In the data rows, 128 means zero.
The rows sit near the corners of a hidden box in 3 dimensions, and corners joined by an edge are in different groups. There are 2 groups. The rows also spread widely along one direction, which tells nothing about the groups. Groups are numbered from 0 in the order they first appear among the rows asked about.
Each row in order, then its group:
[ 74 114 147  81  83  71 140 145  26 212 172  54 153  31 114  97 101 158 128 118] 0
[116 135 138 121 113  98 117 136 100 141 132 111 162  87 108 117 119 112 138 124] 1
[194 145  85 146 187 164  58 127 214  29  82 255 105 199 127 194 173  84 126 141] 0
[143 121 163 157 132 137 133 112 131 128 137  94 134 153 100 102 132 114 168 114] 1
[176 145  89 128 166 159  83 143 186  72 105 185 129 127 134 153 128 110 114 133] 1
[147 105 113 136 158 157 141 118 156 107 109 172  91 188 156 141 148 127 104 135] 0
[ 67 105 150  81  69  70 158 150  33 206 152  73 151  43 124 108 116 163 122 112] 0
[170 152  97 157 168 170 105 124 205  69 103 161 122 178 158 157 122 104 115 141] 0
[184 139  66 135 219 181  70 132 206   0  78 255  53 228 169 202 164 104 102 165] 1
[183 113 100 161 188 195 129 127 188  41  84 189  58 252 163 140 148 109 109 139] 0
[ 95 142 165 113  79  96 127 110  63 180 140  97 184  74  87 124 134 149 175 104] 0
[178 148 103 140 177 161  66 125 211  20  80 255 117 206 143 195 170  74 134 143] 0
[203 157  60 127 197 190  58 155 250   4  65 255  44 209 175 183 166  83  60 176] 0
[125 126 166 162 116 113 152 110 116 166 159  73 150 125  89 108 109 136 159 128] 1
[116 171 136 106  93  98 109 143  93 146 127 122 182  54 102 129 116 132 158 128] 1
[161 168  93 124 157 148  64 142 197  61  96 220 148 161 150 163 151 100 124 144] 1
[118 159 141  97 105  92 119 152 106 156 145 111 166  61 109 124 110 142 143 120] 1
[163 140 123 159 169 138 126 117 171  98 115 148 120 188 124 150 144 111 142 119] 1
[172 126  93 125 179 139  88 120 163  31  88 255  67 216 150 177 155 112 120 149] 1
[129 107 127 129 130 130 106 133 125 124 109 181 106 142 122 149 141 144 121 137] 1
[158 112 105 150 166 166 133  94 169  94 106 148  82 213 157 138 147 120 120 141] 0
[126 136 153 150 130 113 138  99 121 146 126  93 148 149 108 111 132 129 169 113] 1
[131 103 138 148 135 132 156 117 124 105 134 112  93 175 130 137 127 133 127 128] 0
[113 110 170 160  96 115 147 102  97 176 154  58 160 115 100 107 125 133 158 107] 1
[ 88 128 180 121  49  77 160 117   8 211 189  40 198  46  83  99 112 148 203  90] 0
[119 115 140 135 115  98 112 120 112 121 138 134 151 126 100 142 135 114 166 117] 0
[ 56 139 172 116  52  83 188 131  33 255 187   0 190   0  98  56  84 173 157  88] 0
[195 169  66 122 196 168  64 156 204  30  87 249 107 169 150 188 169  77 116 151] 1
[166 158 102 130 157 161 104 133 195  78 105 157 118 169 134 146 147  92 111 130] 0
[114 125 150 115  82  93 114 127  59 168 146 101 164  99  92 121 117 128 175 109] 0
[165 139  90 106 161 142  88 147 177  79  98 225 102 147 170 166 148 119  94 144] 0
[100 128 123  94 124 122 128 155 102 136 132 154 110 104 144 146 135 134 102 139] 0
[ 76 132 170 122  61  65 135 131  45 183 146  69 178  78  84 108 108 139 197  98] 0
[153 138 111 101 160 152 104 147 167  91  99 212  97 146 148 168 151 117  95 137] 0
[105 124 117  78 123 111 116 153 108 150 136 123 140  80 127 135 119 146 113 119] 0
[ 72 109 150 127  60  62 157 112  14 223 160  68 146  65  96 119 116 169 156 113] 1
[ 51 107 153 125  74 110 176 141  61 230 175  13 154  70 122  84  90 160 118 125] 1
[161 130  96 114 173 181 126 128 189  79 109 178  86 171 182 135 139 128  91 135] 1
[160 127 101 119 154 162 139 136 183  88  97 153  95 147 165 127 129 121  87 136] 1
[183 108  85 117 189 184  87 122 193  23  76 255  63 224 162 192 173 108  91 159] 1
[ 40  99 158  91  56  84 168 131  24 222 162  52 151  23 110  95  97 162 132 125] 0
[ 84 106 192 145  70  90 151 106  57 222 167   1 169  90  73  86  93 140 165  97] 1
[ 83 116 176 146  59  84 183 111  55 219 178   0 184  92  77  93  92 150 187  84] 1
[147 122 120 151 176 165 131 107 165  97 110 164  77 212 157 130 127 125 120 141] 0
[150 107  98 137 151 157 139 137 173  97 115 136 102 155 164 117 126 135  92 151] 1
[ 94 107 179 151  81  73 188 110  56 208 176  12 181  84  99 101  98 154 164  94] 1
[135 127 134 158 107 121 138 110 128 152 149  81 155 139 118  98 130 122 182 112] 1
[159 143  99 136 164 153 117 148 180  92 118 132 131 137 152 126 121 100 112 128] 0
[137 118 143 167 123 122 141 106 119 149 151  98 150 155 111 114 132 123 167 112] 1
[ 77 145 157 107  44  76 156 138  44 228 159  42 201  16  88 105 111 139 157 112] 1
[121 130 150 145 127 135 146 117 130 159 142  66 147  92  96  90 123 132 133 105] 0
[150 145  99 113 172 142  91 137 167  94 114 187 110 117 161 141 132 133  94 143] 0
[100 117 181 148  90  88 172 131  52 203 156  18 179  85  98  79 106 142 179 109] 1
[120 112 136 111 124 109 132 117  98 116 115 171 101 142 115 144 140 142 128 141] 1
[ 65 103 188 121  72  85 200 114  39 238 178   8 152  86 107  72  88 193 153 105] 0
[ 57 101 161 111  58  82 187 123  37 255 187   0 151  37 123  71  83 182 117 103] 1
[192 145 108 164 200 170  92 110 222  30 101 211  96 236 150 175 159  76 125 135] 1
[ 82  83 151 142 115 110 170 109  72 173 144  69 127 118 122  84 134 145 132 120] 0
[144 131 109 125 166 153 131 135 184 105 107 158  95 154 159 135 126 117  77 142] 1
[137 122 140 135 130 118  97 118 143 113 126 169 131 149 102 150 146 102 170 127] 0
[115 121 127 119 124 138 163 124 126 158 139  78 109 107 154 123 117 139 100 124] 1
[197 150  86 149 180 192  85 141 229  42  90 188 105 191 159 141 137  83  91 147] 0
[176 133  86 124 179 172 123 129 197  76 107 168  81 175 183 137 135 116  85 152] 1
[159 154 114 140 158 150  88 144 186  95 105 158 114 156 144 155 121  93 118 141] 0
[121 135 108 100 118 102 121 146 100 124 149 156 109  92 141 128 138 135 126 139] 0
[ 94 130 159 132 104 124 166 133  96 187 162  27 172  74 105  85 100 145 143 116] 0
[ 73 132 163 114  66  95 167 132  74 242 173   0 196  29  98  66  95 156 147 103] 0
[ 99  95 139 140 117 123 176 115  88 168 161  72 111 128 128 114 129 165 137 110] 0
[ 94 127 120 101  97 107 128 137  84 169 150 112 137  76 125 118 117 166 121 132] 0
[ 99 102 150 122  91 103 147 114  44 162 141 132 121 107 119 139 127 145 152 113] 1
[165 122 134 177 138 131 126 117 156  97 118 125 128 186 122 128 136 119 148 123] 1
[158 124  91  87 163 159  82 156 181  66  91 248  88 165 157 157 145 120  82 157] 0
[200 121  81 160 217 189 103 118 228  17  74 227  66 255 165 166 159  97  94 132] 0
[ 92 109 154 121 108 106 132 119  80 154 135 146 124 118 118 146 126 149 158 114] 1
[109 121 145 120 117 121 166 113 118 173 146  73 118  94 141 106 112 157 107 124] 1
[ 70 143 160 112  55  65 127 143  61 219 164  46 201   1 105  94  97 151 158 112] 1
[129 127 143 158 128 116 138 109 119 136 134  77 141 157  95 106 121 129 138 122] 1
[144 121 133 132 129 123 110 136 119  97 120 158 129 158 116 150 144 119 151 125] 0
[163 140  87 136 172 175 119 138 196  69  91 160  98 170 159 128 140 115  98 162] 1
[ 42 115 160  95  53  82 169 149   2 240 173  42 156  17 107  95  93 179 122 111] 0
[107  82 150 158 110 115 177  93  96 180 142  67 126 160 118 104 119 158 130 116] 0
[163 144  97 128 164 143  70 148 182  49 103 202 123 142 127 168 149  94 122 150] 1
[133 102 132 148 137 142 147 116 125 137 123 116 111 173 141 118 132 141 125 136] 0
[125 125 103  91 146 129  91 142 141  84 107 209 108 132 155 145 132 126  93 140] 0
[ 98 135 160 161  98  97 142  92  94 173 166  39 174 105 104  94 124 138 165 101] 1
[191 153 105 164 186 184  93 114 214  48 107 186 108 228 133 157 156  82 126 141] 1
[116 136 143 130  98  99 125 130  87 137 143 143 156  92  94 143 137 127 168 120] 0
[171 131  76  96 183 172  83 145 203  29  86 250  88 179 159 184 165 109  71 150] 0
[128 126  92 112 141 142  89 141 153  89 106 195 116 144 140 155 128 120  91 129] 0
[126 140 105  97 133 138 114 134 129 114 116 179 103 101 145 141 125 123  97 147] 0
[130 112 126 140 137 141 120 137 129  89  94 191  93 176 138 150 148 124 129 145] 1
[ 54 125 175  93  42  61 149 150  16 239 179  26 191   0  89  91  85 150 147 112] 1
[190 158  87 139 184 181 104 128 236  37 119 178 131 183 153 148 138  86 113 141] 0
[111 156 148 130 113 142 150 132 143 160 138  52 180  87 121  97 112 125 130 112] 0
[144 150 112 115 135 126 105 145 157 107 120 150 137 115 111 148 125 111 133 126] 1
[161 161 109 144 168 156 119 137 197  78 104 133 144 157 126 131 138  95 120 135] 0
[ 98 132 162 103  61  82 131 134  66 199 152  65 181  34  94 112 110 129 166 112] 1
[ 87  98 164 144 110 107 175 111  68 188 149  74 111 122 123  99 112 155 119 113] 0
[197 153  94 176 186 186 102  97 235  23  97 219  93 243 149 157 159  84 132 146] 1
[152 123 129 148 136 124  93 117 150  85 108 181 130 159 130 153 153 104 157 129] 0
[154 148 119 148 152 149 111 135 190  91 126 135 134 127 142 125 124  98 112 125] 0
[123  95 133 114 118 120 128 113 118 108 132 171 106 148 124 160 128 151 140 120] 1
[ 73 132 168 124  72  86 166 126  71 226 191   0 193  43  95  62  92 156 134  89] 0
[ 87 114 172 134  70  77 132 128  44 198 165  54 179  75  86 111 116 139 189 119] 0
[130 146 142 141 116 152 148 124 144 150 155  76 158 104 130  97 113 132 116 129] 0
[167 145 100 135 166 169 145 130 200 103 119 163  89 156 175 142 125 133  75 149] 1
[ 65  91 170 126  74  73 191  99  32 214 167  30 146  95  99  75  93 179 128 114] 0
[ 97 137 125 100  92  93 131 141  93 187 136 128 125  58 105 133 110 155 116 137] 0
[146 153 125 140 133 150 133 127 158 145 145 109 142 127 117 102 124  95 131 126] 0
[224 151 107 172 196 186  86 110 229  24  95 199  95 247 144 155 173  76 123 127] 1
[134 120 115 114 144 126 120 136 142 103 104 172 107 134 132 145 135 135 108 150] 0
[161 142  76  96 186 167  85 147 188  51  86 230  80 163 159 185 144 108  95 158] 0
[189 154  64  91 201 165  66 147 231  16  74 255  80 177 179 181 157 101  96 177] 0
[ 69 138 164  93  51  54 133 144  24 226 178  47 203  11  86  94  93 139 158 106] 1
[ 65 128 186 142  58  78 205 133  27 254 183   0 216  19  94  55  83 164 162 100] 0
[127 133 132 117 144 133 157 130 133 139 121 111 116 128 143  99 126 139  93 132] 1
[127 132 153 169 116 118 145  99 124 139 149  88 139 147 115 116 134 113 171 114] 1
[102 143 135  97 112  92 117 160  90 152 125 114 185  48  98 105 120 123 138 112] 1
[104 149 132 108  76  82 114 147  98 174 125 106 173  55  97 117 113 130 138 113] 1
[ 77 102 156 131 108 115 171 127  69 193 159  26 131  82 129  75 103 165 130 128] 1
[187 132  85 118 186 176  80 138 205  14  57 255  69 220 157 200 167 103 109 163] 1
[117 134 117 122 148 152 138 124 143 123 129 116 102 134 157 115 127 138  86 130] 1
[ 99 117 139 120 128 135 164 137 134 160 142  80 122 112 135 112 111 146 109 131] 1
[131 114 128 124 142 124 109 125 117 100 114 188 104 151 136 149 150 119 136 143] 1
[157 104  86 139 157 154  89 127 168  43  87 237  85 196 149 178 159 118 107 150] 1
[135 138  91 103 147 138 101 147 150  75 107 217  79 131 144 153 136 129  98 156] 0
[133 129 108 129 143 139 138 121 166 109 123 121  96 142 158 127 121 139  90 141] 1
[ 94 105 158 145  80  71 134 117  67 181 143  67 177  79  70 113 129 127 179 102] 0
[121 113 126 108 129 131 125 111 105 108 105 179 111 159 129 144 143 124 132 128] 1
[161 148 108 144 152 135  91 135 167  60 106 200 118 179 126 178 151  95 149 121] 0
[132 115 128 117 132 131 115 124 102 119 115 161 121 146 130 154 149 137 149 134] 1
[ 74 124 188 125  39  68 173 126  36 249 173   0 203  28  91  68  85 155 156  93] 0
[130 110 147 143 115 115 145 105 110 152 148  70 149 136 111 111 148 116 146 118] 1
[125 131 142 151 108 112 143 121 114 141 135  86 144 152 113 115 121 128 152 128] 1
[ 92 101 170 152  88 114 179 117  64 191 168  41 112 127 124  79 104 155 133 110] 0
[126 126 110  88 140 146 101 137 149 123 100 174  93 123 159 151 147 129 101 153] 0
[ 46  78 178 118  60  63 167 122   3 230 163  65 150  68  92 101 117 176 158 112] 1
[132 138  94  98 131 125 111 153 140 119 127 174 115 108 146 156 138 144 100 135] 0
[116 140  87  84 132 150 103 145 141 117 118 189 104 117 134 151 131 120 124 148] 0
[154 134 143 168 140 146 140 108 153 113 138 117 122 163 115 123 132 118 144 114] 1
[198 133 106 156 191 193 121 122 197  52 106 187  70 228 164 151 155 104  96 143] 0
[196 166  85 117 193 167  54 152 204  20  90 255 121 161 155 172 167  79 110 160] 1
[172 127  82 117 177 180 130 140 201  76 104 179  81 166 188 128 118 118  79 147] 1
[131 132 149 156 122 124 149 120 116 135 148  89 141 123 107 113 113 130 152 129] 1
[ 80 126 142  83  83  82 145 148  65 182 134  99 153  36 119 110 117 151 141 134] 0
[128 133 142 150 125 133 147 138 131 150 154  79 145 101 110  91 114 120 135 126] 0
[142 131 101 127 163 176 125 134 178  85 113 146  97 167 173 129 140 105  76 146] 1
[ 82 109 154 122  84 101 190 116  85 217 170  33 135  63 113  81  92 171 118 114] 1
[184 124  75 126 194 184  75 126 210   0  62 255  59 244 157 191 159 107  97 159] 1
[ 87  92 159 141  98 108 171 113  85 195 146  50 131 111 112 120 108 171 134 113] 0
[185 162 103 151 199 178  95 134 224  47  86 175 117 176 151 147 148  88 100 146] 0
[ 76 121 167 131  75 101 173 125  76 193 138   6 179  73 113  77  94 149 158  92] 0
[179 141  95 129 190 188 111 113 220  47  90 201  63 203 169 137 135 115  71 144] 1
